Named moves (each a turn or a mirror), then the moves between two rows, first move first; the first pair answered
move z343:
[ -4  18   1   4   2   4   6  12   2  12  13  -7  11 -19   7   2   4]  ->  [ -2 -25  10  -6  12  -4   8 -10   0  -2   9  -1  11   3   2   8  15]
[-1 -4 -3 -2  8 -3 -2 -4  0  4  2 -1  3 -6 10 -3  6]  ->  [-2 -2 -5 -2  8 -3 -2 -6  1  6  1  0  5 -7 12 -2  6]
[ -7   1  -1  -4  -5  10   1 -12   9  15   2   2  -6  10   7   5  -1]  ->  [ -7   2  -1  -1  -6  10   2 -12  10  16   2   3  -5  11  10   4  -2]
move z140:
[ -3  -8   5  -2  16   0  -4 -10   4  -3  -2   4  -7  -5  13  -9  -2]  ->  [ 1 17 -6  2 -9  7 -7  4  7  9  5  3 -5 -4  4 -5 -9]
[ 3  3 -4 10 -6  6 -3  3  4  3  7  6 -2 -1  3 -1  3]  ->  [ 6 -7 -2  4 -6  0 -4  2  1 -2  5  5  4  5 -3  3  3]
[ 13   6  -3  -5  -9   7   7  -8  -4   5   9   1 -11   0   5   5   2]  ->  [ 15  -4   0  -8 -10   2   5  -9  -6   0   7   0  -9   4   1   9   5]
[-5 18 -4 10 -7  9 -3  6  5 12  7  3  0 -4 12 -5  0]  ->  [  6  -4  -5  -3 -21  -3  -6   8  -4  -4  -1   1  10  10 -12   9   0]
move z324:
[  4 -12   2  -5  16  -4   2 -10  -7 -18   1 -11   6 -20  12  -1   5]  ->  [  6   6  -3  -4   3  -8   1   8  -8 -14  -2 -17  12 -23   0   1  -1]
[-2 -5 -6 -1 -9 -2 -8 -4  0  7  9  4  1  7 -6  9  1]  ->  [ -6 -12  -3   2   5  -2  -7 -11  -3   4  11   6  -3   5   5   5   7]
[-9 -2  1  4  6 12  3 -9 10  8 11  6 -7  2 11 -7  0]  ->  [ -8  12  -2   6   6   9   1   1   6   7   8   0  -2  -8  12 -11  -4]
[ -9  -2  17 -25   8 -14  -7  -1   7   1 -21 -12  -3  16 -21  10 -16]  ->  [-13  -9  20 -22  22 -12  -6 -12   6  -4 -19 -10  -4  14 -12   5 -10]
move z451:
[ -1   2  -2   6  -1 -10  -2  14  -6  -7  -2  -1  15  -9 -10  -1   2]  ->  [ -2   5  -1   3  -7  -8  -1  11  -3  -1  -3  -1  11  -4 -16   2   0]
[  3  10 -13  16  -5  13   2   1  -1   0  21   6   6 -17  18 -15   4]  ->  [  3  14 -14  17  -5   9   3   8  -2   2  18   5   6 -21  15 -14   2]
[-10   2  -5   2   0   1   0   0   9  13  -3   3  -5   2  -5 -11 -16]  ->  [-10  -3  -3   3   0   4   0  -3  11  11   1   5  -6   5  -6 -12 -14]
[  0  16   3   0  -9   4  12   4   3  -5   3  -7   2 -19   3 -10  -8]  ->  [ -3  19   2  -2 -13   6  11   1   4   0   3  -8   1 -14  -1  -7 -10]
Pairs:
Between the rows of a pair lie 2 to 3 moves.
[ -5  -6   1  14  25 -15  -6  -4   0 -17 -14  -4   5 -16   4  -2   0]  ->  [  0   1  -6  11   2 -18 -13   9  -2 -15 -16  -8  14  -8 -15   5  -7]  z343 z140 z140
[-10  25   1   1   2   5   1   2   6  14  -3  -7  -8  -4  -3   0 -13]  ->  [ -6   6   7  -4  22 -10   5  -1  -3  -6 -14 -12  -1  -9  -1   1  -6]  z140 z140 z324
[  5  18 -10   9 -22  -4  -5  13  -8  -1  11  -4   7 -10  -2  -6  -7]  ->  [  4  14  -5   0 -22  -9  -3  13  -8   0   3  -5   7  -7 -12  -3 -10]  z140 z343 z451
[-16  26  -8   3 -24  12   1   8  -3  21  -1   7  -7   7 -11  11  -2]  ->  [-13 -27   3  -2   0   8   4 -21  -6  -1   3  21 -12  19   2  11  15]  z324 z140 z451
[  1   2  -3   7  -9  17   1  -3   5  16  19   7 -15  18   9   0   9]  ->  [  8 -23   2  -6  -6  -2  -1  -1  -5  -9   9   1  -1  23  -9  10  12]  z140 z343 z140
[ -3  11  -4  16  17 -13   7   8   0  -3   0  -6  -1 -17  18  -6  -9]  ->  [  4 -27   0   6  10 -25   6  -2  -6 -18  -1  -1   4   3  -2   8  -3]  z140 z343 z324
[ -8  36  13  -2   0   1   5   8   5  19 -16  -9 -14  -7   6   2 -16]  ->  [-11  18  18  -3  26  -7   9   0  -1   4 -20 -13 -10 -16  18  -2 -12]  z343 z324 z343
[  3  18 -12   3 -12   1   5  19  -5   2  -7 -11   9  -1 -11   2   5]  ->  [ -7 -10   4  -2  20   7  10 -18   3   0  -8  -1  -7  10   7  -4  15]  z451 z343 z140
[ -1  27  -3  19   8  -1   2  11   5   3  13   2  -8   0  13 -11  -1]  ->  [ -1  22   0  18  18  -3   2   7   3  -1  11   4 -10   0  19 -14   1]  z140 z140 z140
[  1   7   2   7  17  -2  -2  -5   2 -10   1  -2   1 -21  21  -3  -2]  ->  [  1  -2   3   7  17   4  -1 -18   5  -4   6   6  -5 -11  21  -1   1]  z140 z343 z140
[  4 -16   0  -7 -21 -12   4   2  -1  -1  -3   2   6  27 -25   8   3]  ->  [  1  22 -11   6 -26  -1   1  20   2  13   4  -2   7   7 -14  -4  -5]  z451 z343
[11 -3 -3  1 -4 -2 -4 12 -9 -8 -3 -8  6 -2 -9 -7  3]  ->  [  4  -6   2   4  12   8  -4  -4  -1   0   3  -3  -6  -3  10 -14   8]  z324 z324 z140
[ -1   7   4   5   9  17   8 -17   7  14   7  14 -18  -1  17 -11  -2]  ->  [  6 -28   9 -11  12 -10   6 -10  -9 -16 -12   5  -1   6  -5   5   3]  z324 z140 z140
[ -5   4   4   8  22  -1   3  11  -3  -6  -3  -4   6 -21  28 -19   7]  ->  [  0 -18   8 -16  -2 -17  -1  15  -5 -13 -19  -8  14   9 -17   8  -1]  z324 z451 z140
[  8 -21  -6  -2 -21   2   1  -9   1   2   8   9   0  24 -16   8   8]  ->  [  8   0 -12   1 -32  -1   2  11  -2   4   6   4   9  12 -23   9  -2]  z140 z343 z140
